Named moves, each a turn or a mirror, and the order they were made in; the first pair answered:
J:
[ 21   8   0  14  28 -41 -19 -21  -5]  ->  [-15  10  -4   0 -27  38  11   8  30]
[ 11   2  -4   0  19  -5  -5  16 -11]  ->  [ 1  1 -4  0  4 16  1 25 -2]
[ -7 -15  -1 -10  32 -22  32  33 -16]  ->  [-17 -16  -3 -10  18   0  42  42  -2]
S:
[ 22  21   6  20  23  15 -15  -3   4]  ->  [ -4 -11  18   6  28  -3  31  -6 -10]
[-31  -6  43   2  -3  11  30  -8   5]  ->  [-17  -5  19   1 -37   6 -14 -40  12]
[-46 -42  25 -16   2   9  27  -9   5]  ->  [-17 -12  -6  -5 -30  21 -44 -38  24]
[ 7 -2 -7 -5  7 -4  6 11 -9]  ->  [  5  -8 -13  -8  -2  -9   1   2 -10]
N:
[ 23  -7 -49 -10 -20  -3 -36   4   9]  ->  [ 22  -9 -50 -13 -22  -4 -30   5  10]
[ 17  -4   4 -14   0  25  -7  13  -1]  ->  [ 17 -14   1 -22   4  15   2  20  -4]
[ 15   0 -49 -10 -23 -15  -5  27 -10]  ->  [ 26   6 -39   2  -8 -27 -19  13 -18]
Then:
Each pair is 2 to 3 moves apart.
[-11  14  11  13 -23  16 -16 -41  34]  ->  [-25 -16  12  -5  26 -12  50  11   8] : S then N then N
[  1  29  22  42  12  12 -18 -18 -11]  ->  [  6  19  13  39  25 -13 -17 -16 -23] : N then J
[ -5   1 -31 -10 -20  15  -9  27  10]  ->  [  7 -15 -36 -12  -7 -27 -16  10 -10] : S then N then S
[-20 -25   5 -16 -16  29  14  11  21]  ->  [-13 -41 -15 -26 -12  -1  11   4   6] : S then N
[-20 -11  -8  -4 -28  13  -4 -16   9]  ->  [  5 -12 -14  -5  19 -29   1   6 -16] : S then N then J
[  8 -24   9   7 -16 -33  12 -41   2]  ->  [ 29  23   1  21 -22   8 -27 -17  24] : J then N then S
[ 10  20  -4   1  24 -15  30   5 -25]  ->  [ -2   7   5   2   9 -24  29 -22 -27] : N then S
[  1 -21 -22  -3  26 -42  26  37 -35]  ->  [-10 -18 -53 -11 -49  12   0  19   1] : S then J
[  1   9 -19 -12 -10  15  -8  15   7]  ->  [ 11  15 -15  -2   3   1 -26   6   1] : J then N
[-26 -32  -2 -17 -27  17  34  -6   8]  ->  [27 19 14 15 47  0 -8 22 -2] : S then J then S
[ -5  -2  -7  -2 -21  23  -3 -13   9]  ->  [-12 -11  -5  -9   5  13  25  15  -4] : S then N
[ -6 -44   1 -10 -14   1   2  -5   6]  ->  [  6 -26 -12 -10 -15  23 -11  16  10] : S then N
[ 22   9   1  12  34 -19   7   3 -10]  ->  [ 6 24 -3  6  0 35  7 16 14] : N then N
[-20   9   2  24 -11  15   2 -14  22]  ->  [-17   4 -18  15 -24  13  -4 -10  20] : N then S
[ -5  22   5   3 -23  43   0  -2  17]  ->  [ 16   2   9   8  15 -32 -13 -35 -15] : S then J then S
[ 28  -3   3   7  -7 -12 -28 -16  -6]  ->  [ 29   2   3  10 -16   2 -30 -14  -2] : N then J
[ 18  23  23  23  29  -8 -20  -5  -6]  ->  [ 11 -11   9   4  33 -33  10  11 -25] : J then N then J
[  1   4  -2   2  -9  24 -11  -6  21]  ->  [ -9 -13   4  -4  14   5  24  13   4] : S then N
[-17 -18 -19 -11  -3 -29   3  -1 -10]  ->  [-31 -13 -16 -12 -23   2  12   4   5] : J then N then J
[  1 -12 -22 -17   3  -5  14  25  -8]  ->  [  0  -6 -28 -16 -23  10  -3  10   8] : S then N then J
[-29 -11  15  -4   2   7  44  10  -1]  ->  [ 15  33 -11  11  -6  24 -29  11  14] : S then N then S
[ 28   1 -30  14   9 -14 -37   3 -19]  ->  [ -5  -2 -11   7  11  31  19  48  -6] : S then J
[ 33   4 -34  -9  30 -36 -40  -7  10]  ->  [-11   7 -17 -22  15  36  20  50  37] : S then J
[-46 -16  58  19 -24  32  -7 -64  23]  ->  [-30 -44  45  13  13 -46   1 -70 -19] : N then J
[ 0 28 43  9 38 26 -5  3 22]  ->  [-30 -13  47  -7   1  14  21 -35  21] : S then N then J
[-25 -25 -15 -19 -27   4   1  -6  12]  ->  [  3  -6   3   3  -3 -21 -38 -30   5] : J then N
[ -8 -17  -1  -7  26 -26  32   9 -24]  ->  [ 13  -3 -16   2   1 -34 -21 -33 -14] : J then N then S
[ -5   6  33  -4 -13  24  30   6  18]  ->  [ -1  -3  43   2   3 -10  25 -20   5] : J then N then S
[ 23  11  18  27  27 -35 -32 -37  -2]  ->  [-29 -11  52  12  13  -1  42 -21   5] : S then N then S
[ 19 -17 -23 -21  21 -35  14  26 -27]  ->  [ 44  13 -26   1  -1 -17 -47  -7  -7] : S then N
[ -8 -15   3  -3 -30   2  -8 -42   9]  ->  [-20 -13  -7 -15 -29  28  22   7  12] : S then N then S
[ -1 -11 -22   4   5 -16  -1  35 -13]  ->  [-11  -5 -21   4 -11   8   4  42   0] : J then N then J
[-14   9  13  -1 -11  30  19  10  23]  ->  [  8 -13   7   5  15 -37   0 -30  -6] : S then J
[ 12   1  -2  -2  38 -18  19  33 -21]  ->  [-16 -25 -28 -19 -36   9  22   0   1] : S then J
[ -4  11   0   2 -19  28  -6  -1  13]  ->  [-11   6  21   4  12  10  22  13   1] : J then N then S
[  5  41  10  21   0  37 -28  11  39]  ->  [ -2  33   1   9 -14  47 -12  27  42] : J then N
[-21   8  10   8  -7   0  -3 -15   6]  ->  [-11   1  10   8  16 -21  -3  -9  -7] : S then N then J
[ -4  -8 -25  -7 -20  12   0  26   1]  ->  [ -6  -3 -17  -2 -25  26   1  21   8] : N then N then J
[ -7  -1 -16  -6 -27  24  -9   6  15]  ->  [  0 -15 -30 -11 -20  -7  -9  -1  -2] : S then N then S
[ 21   1 -18  -4  18  -8  -8  38  -4]  ->  [  2 -18  -6 -11  19 -22  21  21 -10] : N then S
[-22  -5   7  18 -40  24  -1 -14  26]  ->  [ 14  17  23  38  30 -15 -22  -5   4] : J then S
[-11  18   0  -2   1  30   5  26  23]  ->  [-20 -11  17  -6  21 -11  33  10   2] : J then N then S
[-22 -38 -30 -27 -23 -11  13  14  -2]  ->  [-31 -28 -18 -22 -38  17  12   9  13] : N then J
